Turns, then the turns between two rows, first turn first; the first pair answered:
famum:
[  1.0 -14.3  -1.7  -7.1  11.3   5.5  22.2 -26.9  20.9   8.8   1.7 -10.0
   2.8   8.9  -6.2  -9.5  -0.8   6.6  13.3  -6.5  -3.2  -8.7 -14.5  -0.3
  -5.5  -3.5  -3.5 -14.2   3.3   0.3  -1.3   6.5   9.7  21.4 -18.9 -18.2]  ->  [  5.7 -14.4  -5.0  -5.2  14.1  11.7  26.9 -24.1  17.5  13.2   0.2  -5.2
   1.6   2.8  -4.6 -10.0   1.6   8.1  14.7   2.5  -1.4  -4.8 -12.7   2.9
   1.5  -7.0  -3.9  -8.4   2.8  -8.3  -0.5  -0.2  10.3  19.4 -17.8 -19.8]
[  0.9  13.9  23.0  20.1   7.4   8.5 -18.4  13.5  13.1   5.2   3.5   8.7
  -2.3  -8.8  18.1  26.7   7.6   2.1  -3.1  -1.7  21.8  -0.6  -2.0  -2.4
 -16.5   0.2 -11.5 -21.4 -12.8  -1.7  -5.6  18.2  -0.9   1.7  18.7  16.7]  ->  [ -3.6  16.7  25.0  16.0  10.2   4.1 -15.8  12.4  17.8   3.9   0.0   2.3
   1.2   0.9  15.0  25.3   2.2   0.2  -1.8  -6.4  16.2  -3.0  -4.8  -3.4
 -28.7   4.2 -10.9 -28.1  -8.1   9.4  -8.4  17.9   1.7   4.9  13.6   9.9]
[  7.9   2.5  -7.9  11.4   0.4   4.2   5.9   0.6   3.3  -2.9   8.0  -6.4
  -4.6 -15.1   5.0  12.0  -3.0   1.9  -2.5  -1.7  14.0 -14.2   6.3  -1.4
   0.1   5.8 -10.9  -4.7 -10.7 -14.7  -2.8   7.3  -3.0  12.7  -4.3   9.9]  ->  [  6.0   3.3  -8.2   7.7  -0.2   1.4   2.9   1.6   9.0  -7.3   7.7 -11.2
  -2.9  -8.9   1.0   9.4  -5.0  -2.0  -1.9  -8.7   7.7 -15.7   1.6  -2.0
  -4.8   7.8 -11.5 -12.6  -9.0  -8.9  -2.0  10.7  -3.1  10.9  -5.9   8.9]
vop:
[  5.1   9.6   3.5 -16.0 -13.1   6.6  41.2 -23.4   8.0 -26.9 -10.5  -1.6
 -14.6  15.7  -0.8  -9.5  11.7  -5.8  -7.0  11.8  -8.5   6.5 -19.6  15.3
  -1.7 -18.1   6.7 -15.2  -7.1 -13.7 -10.0   3.3  17.6  19.7 -17.2 -27.0]  ->  [  0.3  14.8  31.6 -16.6   4.7   6.8  28.2   5.5  -4.0  -5.8  -3.6  24.4
 -10.5  18.1   9.5   0.7  34.2  -7.0  -2.0  19.8  -0.2  21.4 -11.1  17.9
  -7.4 -17.0   0.9  -4.0  -9.2   0.7 -15.9   1.5   9.5  -1.2  17.6 -24.8]
[ -0.2 -19.7 -33.5 -23.8 -13.8   2.0  18.7 -33.7  -8.4  -8.8   1.0  -7.4
   6.7  22.0 -25.1 -30.6 -18.4  -9.5  -5.6   1.5 -31.4   0.7 -13.5  -5.2
  19.8 -15.8   9.5  12.1  -5.9   4.9   4.5 -22.0  16.1   4.5 -31.4 -16.3]  ->  [-21.0   6.0  20.1 -34.3   1.9   1.1  16.6 -12.5   2.8  12.4  -7.4   7.4
  20.4  41.1 -11.9 -25.7  -3.9  -2.0  11.1  -2.0 -33.8  10.5 -26.1  -0.7
 -23.3 -11.3   5.4  -6.0  -0.8  28.8 -17.5  -5.0  20.1  -6.8 -14.3 -30.5]
[ -1.2  10.7   0.2   4.5   5.9  11.3  -3.3  13.4   6.1 -12.2  -1.8   0.3
   4.4   0.2  -5.2 -11.4   1.9 -14.6  -0.2  -1.9   1.7   4.0  -2.4   6.8
   2.6 -16.0  -0.7   7.0 -24.5   7.3   5.8   4.7   3.6   3.1  -8.4  -4.8]  ->  [ -3.5  11.5   0.4  -1.9   5.3   9.9  -4.0  15.7   3.0 -12.3  -2.5   3.5
   5.8  -0.1  -3.2  -8.5   3.3 -11.5  -0.4  -0.6   4.7   9.2  -1.1   6.4
  -1.0 -18.3   2.0   7.9 -23.5   4.3   6.2   4.8   4.2   0.0  -2.9  -5.2]
[ -0.8   8.7   9.0   8.4  16.7  10.7   5.2  -9.9  -3.8 -23.5  -4.0   7.0
  -6.8  -1.8   8.8  -6.3  -1.8  -4.4   8.5  -1.4   7.6  18.2  -8.0 -20.4
   8.8  12.5   3.6 -12.4  -2.1  -9.8  16.3  19.9  -3.9  -7.0 -13.9  -5.6]  ->  [ -0.4   8.8  15.2  13.5  20.5  11.0  -1.4  -5.2  -6.1 -17.9  -3.4  10.5
  -6.9  -4.3  14.5  -6.6   2.1  -6.1  11.3   1.8   5.5  17.7  -5.6 -23.2
   8.2  12.8   3.4  -9.0  -2.3  -8.1  17.3  19.3  -5.4  -6.6  -7.1  -2.9]
Doke:
[ -7.9  -7.1  -5.9  16.8  -8.4 -12.3   3.5   5.9   2.0   1.9   4.8  -4.3
  -3.3  -7.5   8.1   7.4  -3.0   4.0   3.8  -0.4   4.2  -8.1   1.4  -0.7
  11.2   8.4   0.1 -12.6  12.9 -14.2   1.2   1.0 -17.1  16.3  -2.2   8.0]  ->  [-13.7  -6.6   4.4   7.9  -4.5 -18.2   3.1   9.2   0.0   9.2   0.6  -3.8
   5.0   2.7   7.1   3.0   3.0   4.9  14.3   1.2  -3.3  -0.6  -1.9   1.0
  -1.9  11.9   0.0 -12.9  24.8  -1.3  -6.8  -3.1 -17.4   8.6   1.2   1.4]
[ 13.9  -8.3 -29.5   8.2   0.0   7.6  32.5  -2.7 -11.5  -2.0  -1.4   4.2
  -6.2 -14.8  -4.7 -11.2  -2.6  -1.6  -3.7  13.3  -3.7 -21.8   6.2   4.5
  45.8 -12.9  13.7  20.3 -12.1 -35.6   7.9 -22.6   4.3   4.1 -23.2   2.3]  ->  [  4.8 -22.7 -28.4  17.3   5.3 -22.1  -6.7  22.6 -23.1   6.2  14.4   5.1
   2.4  -0.6   1.4  12.9  -4.4 -11.8 -11.7   2.2  14.1 -15.8  17.8   1.6
  36.8  16.3   5.9  14.1  -0.4 -13.3  13.6 -11.6 -12.8 -21.0  14.1  23.1]
[  9.1   6.6  -3.5  -1.2   1.8  19.8  19.9  -9.2  16.0  -3.5  -8.2  -0.1
  -4.5  -8.1   2.6  -6.4   1.0  -0.7  -2.9  -6.1  -6.4 -12.3  -8.4  -4.6
   3.7 -10.7  -1.4  -3.6  -0.5 -10.1  -0.1  -3.5   5.1  17.5 -22.2  -7.9]  ->  [ 11.4   2.6  -8.1  14.0   3.0   2.9 -12.7   2.9   4.6  -9.4   7.9  -2.4
  -5.5  -7.0   6.4  17.4  -5.1 -11.2 -14.6 -12.7  13.0 -16.1   2.6  -6.5
   7.1   5.0  -8.3  -7.6  -0.7  -5.8   9.6   8.9 -12.6   7.7   3.6  19.4]
[ -2.7  14.6  13.0  -2.0   1.1   2.0  15.2   9.0  15.0   7.4  -4.8  -4.5
   7.5   0.8  -6.2   7.5 -12.0   0.7   1.7  14.7   6.4  -5.2  -8.9 -19.7
 -21.0  -8.6  10.8  -9.9   1.8   8.1  -4.5   1.4  -9.1  15.4  -8.3 -28.2]  ->  [  3.7  20.5   0.1  10.5  -1.9   7.1   4.0   3.5  14.3  -2.0  -1.1  -5.4
   0.8 -11.9  -8.5  15.8 -15.4   0.4  -8.4  14.8  17.2 -10.7  -3.8 -20.6
  -8.8  -5.3  10.1  -9.3  -3.7  -5.4  -0.9   4.3 -15.4  23.4 -10.1 -16.6]
Pairs:
(2 to 3 turns a pair)
[  7.8 -24.8 -30.8  -6.9 -11.5 -14.7 -10.0   0.0 -19.9  -5.3  26.9 -12.8
  -3.9   0.1  -8.9  10.0 -16.4  -2.3   1.1  -5.4  24.5 -10.9  -0.6  -9.6
  24.2  12.5 -10.5   1.4  -2.2 -16.3  -1.7 -10.1  -9.5  -0.6   9.3  14.7]  ->  [ -6.1  13.5  18.0 -26.5  -1.1  13.1  26.6  -5.1   9.6   5.9  -2.5   4.8
   6.2   6.5   0.3 -16.0  -3.4  13.7  20.4   0.7   3.0 -11.6 -28.0  -1.7
 -20.9  -5.2  -9.2 -17.4  -9.2 -11.4 -27.4  -2.1  11.0  13.5 -12.7 -18.6] -> vop then vop then Doke
[ -3.6  11.9   2.4  22.9   0.1   8.4  -2.2  -4.1  24.6 -13.7   3.0  -7.3
  -3.3 -20.7  15.6  16.4 -13.1   1.7  -5.9 -11.1  16.7 -17.1  -0.4  -5.4
 -14.6  11.0 -13.1 -27.2 -22.2 -13.1  -0.7  33.3  -8.3  16.0 -12.0  19.6]  ->  [ -3.2  24.4  32.1   4.1  12.5  23.4  24.5  -4.6  26.2   7.4 -11.3  11.0
   3.6 -14.4  16.6  -8.3   7.6  12.4   9.0   6.6  -2.0  -3.4 -13.4  -2.3
 -22.8 -12.0  -8.4 -15.6 -21.4 -11.5 -12.1  18.3  10.3  12.9 -16.5 -10.8] -> vop then Doke then Doke
[ -6.1   2.9  -1.1  15.1  -3.6  -6.5 -14.8 -10.2   7.3  -4.5  -8.9  -7.1
  -3.1  -8.3  10.4  24.4  -4.7  -1.0 -15.3   4.4  15.1   0.2   4.4 -10.5
   8.3  10.4  -7.6  -0.7   3.3  -8.6  -4.5  -7.5 -10.0   3.7  -6.3  20.3]  ->  [ -4.7   7.0  -4.4   7.4  -8.3   3.1   0.0 -17.1  11.9  -8.6 -14.5  -8.5
  -4.5 -12.8   7.6  14.7  -4.1   0.4 -13.2   7.3  10.6  -0.4  -3.2  -7.7
  10.6   0.9   0.0   1.5  -1.4 -16.8  -7.5 -10.0  -2.7  10.3 -21.9  11.8] -> Doke then Doke then Doke
[ -9.4  17.0   6.7   0.5   6.8  30.2 -16.0  22.3  -0.4 -26.5   9.1  15.8
   9.5  16.8   1.1   4.6   4.6 -10.2 -18.5  -4.6 -11.0  19.3  -1.2   2.8
 -11.6 -11.4 -14.2   6.0  -8.4  10.9  24.3  11.6   5.3 -13.1  12.3  13.6]  ->  [ -4.5  -4.6 -24.6  -5.0  -6.9  16.9 -13.2   5.1 -10.0 -33.2  14.5  -3.5
  10.5  19.5 -12.0  -2.9 -11.8 -14.0 -20.7 -10.7 -22.8  13.5   0.8  -1.9
   7.9 -10.5  -7.0  12.0   2.6   9.0  31.5  -4.3  10.2  -9.7   4.1  13.6] -> vop then Doke then vop
[  7.8   5.8  15.7 -17.7   8.7 -10.9   6.5   0.9  -9.8  12.1   2.3  14.6
 -14.3   1.1  10.1  18.9  13.2   0.8   9.2   0.2  18.2  13.5  21.5  -1.2
  22.8   2.8  -6.3  11.9 -19.6 -11.3  -6.8  -1.1 -15.3 -12.1  22.1  16.8]  ->  [ 12.7  11.0  15.5 -18.5   6.8   0.6  24.0 -12.1  -5.6   3.9  -9.5  13.4
 -14.6  -9.2   2.9  10.3  11.1   4.6  12.8   6.6   6.5   8.1  12.9   0.4
  25.7  -9.4  -3.7  11.8 -25.9 -19.2  -8.8  -7.9  -3.9  -0.9   2.8   3.3] -> Doke then Doke
